[[149 108 152 105 108 133 105]
 [109 145 107 147 146 123 148]
 [107 149 104 150 148 124 152]
 [146 111 149 109 111 133 109]
 [111 144 109 146 144 124 146]
 [118 134 119 138 135 123 135]]
:
[[118 134 119 138 135 123 135]
 [149 108 152 105 108 133 105]
 [109 145 107 147 146 123 148]
 [107 149 104 150 148 124 152]
 [146 111 149 109 111 133 109]
 [111 144 109 146 144 124 146]]

[[117 130 103 127]
 [118 123 125 124]
 [121 113 117 125]
 [122 125 113 126]]
:
[[122 125 113 126]
 [117 130 103 127]
 [118 123 125 124]
 [121 113 117 125]]

[[107 118 128 128 121 145 130]
 [108 133 121 139 119 142 133]
 [112 122 125 136 123 138 133]
 [107 119 134 129 118 142 134]
 [105 124 130 131 116 139 131]
 [113 123 123 134 115 137 139]
 [108 131 131 139 118 140 128]
 [126 131 122 132 118 146 131]
 [111 130 120 133 110 140 133]]
:
[[111 130 120 133 110 140 133]
 [107 118 128 128 121 145 130]
 [108 133 121 139 119 142 133]
 [112 122 125 136 123 138 133]
 [107 119 134 129 118 142 134]
 [105 124 130 131 116 139 131]
 [113 123 123 134 115 137 139]
 [108 131 131 139 118 140 128]
 [126 131 122 132 118 146 131]]

[[114 151 101 108 146 116]
 [133 120 133 134 126 135]
 [118 137 120 120 131 121]
 [142 117 135 139 131 144]
 [145 115 138 140 132 146]]
:
[[145 115 138 140 132 146]
 [114 151 101 108 146 116]
 [133 120 133 134 126 135]
 [118 137 120 120 131 121]
 [142 117 135 139 131 144]]

[[129 125 129 110 146 127 107 113 128 137 127 105 147]
 [118 124 119 139 103 121 143 135 120 111 120 144 102]
 [117 123 117 139 101 121 145 136 118 109 119 146  99]
 [119 124 119 137 108 122 142 134 119 113 121 142 106]]
:
[[119 124 119 137 108 122 142 134 119 113 121 142 106]
 [129 125 129 110 146 127 107 113 128 137 127 105 147]
 [118 124 119 139 103 121 143 135 120 111 120 144 102]
 [117 123 117 139 101 121 145 136 118 109 119 146  99]]

[[141 141 141 149 150 143 143]
 [149 131 130 150 155 128 152]
 [114 141 144 121 124 144 119]
 [146 120 122 147 150 114 145]
 [109 129 129 102 101 128 104]
 [113 134 135 107 115 138 115]
 [140 143 142 147 149 139 138]
 [120 147 146 121 121 146 118]]
:
[[120 147 146 121 121 146 118]
 [141 141 141 149 150 143 143]
 [149 131 130 150 155 128 152]
 [114 141 144 121 124 144 119]
 [146 120 122 147 150 114 145]
 [109 129 129 102 101 128 104]
 [113 134 135 107 115 138 115]
 [140 143 142 147 149 139 138]]

[[125 127 128 130 131 126 127 130 129 127 129]
 [118 135 133 132 130 124 130 131 137 132 145]
 [130 124 127 127 131 130 127 129 128 127 128]
 [126 149 125 121 108 131 128 136 129 124 126]]
:
[[126 149 125 121 108 131 128 136 129 124 126]
 [125 127 128 130 131 126 127 130 129 127 129]
 [118 135 133 132 130 124 130 131 137 132 145]
 [130 124 127 127 131 130 127 129 128 127 128]]

[[130 124 116 131 140]
 [130 127 116 131 118]
 [130 124 116 131 116]
 [122 123 116 135 117]
 [114 124 136 131 119]
 [150 124 123 131 121]
 [130 149 116 113 130]
 [118 124 116 131 137]
 [130 139 114 125 123]
 [130 124 104 131 120]
 [135 124 125 131 137]]
:
[[135 124 125 131 137]
 [130 124 116 131 140]
 [130 127 116 131 118]
 [130 124 116 131 116]
 [122 123 116 135 117]
 [114 124 136 131 119]
 [150 124 123 131 121]
 [130 149 116 113 130]
 [118 124 116 131 137]
 [130 139 114 125 123]
 [130 124 104 131 120]]
---
[[114 138 122 120 128 124 140 140 117 117 139 116 133 143 140 143]
 [113 131 109 115 133 114 147 144 106 114 142 119 144 150 143 145]
 [132 125 135 129 134 132 125 132 134 127 130 134 122 135 132 130]
 [118 140 120 115 131 112 134 138 117 117 140 115 142 135 129 130]
 [140 117 144 141 134 139 117 115 143 147 114 143 121 115 119 107]
 [115 141 117 119 128 115 144 143 114 119 145 116 142 144 142 142]]
:
[[114 122 128 140 117 139 133 140]
 [113 109 133 147 106 142 144 143]
 [132 135 134 125 134 130 122 132]
 [118 120 131 134 117 140 142 129]
 [140 144 134 117 143 114 121 119]
 [115 117 128 144 114 145 142 142]]

[[127 139 129 136 126 127]
 [135 135 130 127 125 121]
 [128 152 130 126 133 130]
 [127 120 126 131 121 128]
 [129 145 130 132 121 129]]
:
[[127 129 126]
 [135 130 125]
 [128 130 133]
 [127 126 121]
 [129 130 121]]

[[137 130 157 131 127 122 124 120 129]
 [143 108 138 110 137 127 122 141 130]]
:
[[137 157 127 124 129]
 [143 138 137 122 130]]

[[141 139]
 [152 130]
 [106 137]]
:
[[141]
 [152]
 [106]]

[[139 103 127]
 [142 111 126]
 [127 133 129]
 [121 124 133]
 [128 128 126]
 [133 121 126]
 [130 124 127]
 [131 121 128]
 [125 139 130]
 [138 120 125]]
:
[[139 127]
 [142 126]
 [127 129]
 [121 133]
 [128 126]
 [133 126]
 [130 127]
 [131 128]
 [125 130]
 [138 125]]

[[139 114]
 [106 129]
 [105 127]
 [137 114]
 [103 127]
 [106 128]
 [139 141]
 [109 130]]
:
[[139]
 [106]
 [105]
 [137]
 [103]
 [106]
 [139]
 [109]]
---
[[127 124 142 130 120]
 [124 127 137 127 131]
 [134 129 116 129 123]
 [125 127 127 127 129]
 [104 121 137 122 142]
 [107 123 126 121 142]
 [131 129 124 128 128]
 [130 127 123 129 124]
 [121 128 116 124 137]
 [119 127 127 124 137]
 [131 127 137 130 123]
 [125 126 143 128 126]]
:
[[125 131 119 121 130 131 107 104 125 134 124 127]
 [126 127 127 128 127 129 123 121 127 129 127 124]
 [143 137 127 116 123 124 126 137 127 116 137 142]
 [128 130 124 124 129 128 121 122 127 129 127 130]
 [126 123 137 137 124 128 142 142 129 123 131 120]]

[[145 129 114 131 134 115 138]
 [147 129 123 125 136 126 134]
 [123 124 119 128 123 135 128]
 [106 131 135 130 114 130 131]
 [111 133 142 129 119 126 127]]
:
[[111 106 123 147 145]
 [133 131 124 129 129]
 [142 135 119 123 114]
 [129 130 128 125 131]
 [119 114 123 136 134]
 [126 130 135 126 115]
 [127 131 128 134 138]]

[[119 116 115 121  99]
 [125 132 128 111 125]
 [122 134 125 123 127]
 [127 146 137 139 127]
 [107 102 107 102  98]
 [128 129 126 131 123]
 [131 120 119 132 124]
 [118 124 119 125 122]
 [118 130 126 135 135]
 [140 135 142 147 146]
 [131 128 120 134 125]
 [132 127 125 121 121]]
:
[[132 131 140 118 118 131 128 107 127 122 125 119]
 [127 128 135 130 124 120 129 102 146 134 132 116]
 [125 120 142 126 119 119 126 107 137 125 128 115]
 [121 134 147 135 125 132 131 102 139 123 111 121]
 [121 125 146 135 122 124 123  98 127 127 125  99]]

[[132 117 126 138 129 131 117 125]
 [128 131 126 120 126 135 116 122]
 [124 124 135 139 122 122 122 123]
 [119 134 121 112 149 134 123 134]
 [144 139 126 119 123 135 110 132]
 [117 125 126 127 117 118 130 126]
 [124 130 125 122 124 111 151 124]
 [136 121 121 138 119 132 122 119]
 [135 114 133 124 123 120 137 125]
 [144 131 123 135 124 118 118 129]
 [126 134 124 121 130 132 141 127]
 [120 129 136 123 131 121 130 122]]
:
[[120 126 144 135 136 124 117 144 119 124 128 132]
 [129 134 131 114 121 130 125 139 134 124 131 117]
 [136 124 123 133 121 125 126 126 121 135 126 126]
 [123 121 135 124 138 122 127 119 112 139 120 138]
 [131 130 124 123 119 124 117 123 149 122 126 129]
 [121 132 118 120 132 111 118 135 134 122 135 131]
 [130 141 118 137 122 151 130 110 123 122 116 117]
 [122 127 129 125 119 124 126 132 134 123 122 125]]

[[129 131 125 114 133 131 127 131 125 115 137]
 [128 128 132 122 128 134 121 135 129 106 138]
 [127 129 125 137 134 128 123 142 131 146 125]
 [126 128 130 129 128 129 139 127 125 120 130]
 [132 129 131 128 130 120 128 124 132 104 140]
 [126 127 126 144 128 124 124 126 131 135 125]]
:
[[126 132 126 127 128 129]
 [127 129 128 129 128 131]
 [126 131 130 125 132 125]
 [144 128 129 137 122 114]
 [128 130 128 134 128 133]
 [124 120 129 128 134 131]
 [124 128 139 123 121 127]
 [126 124 127 142 135 131]
 [131 132 125 131 129 125]
 [135 104 120 146 106 115]
 [125 140 130 125 138 137]]

[[135 123 116 117 149 148]
 [137 113 137 144 133 114]
 [134 110 143 150 119 112]]
:
[[134 137 135]
 [110 113 123]
 [143 137 116]
 [150 144 117]
 [119 133 149]
 [112 114 148]]
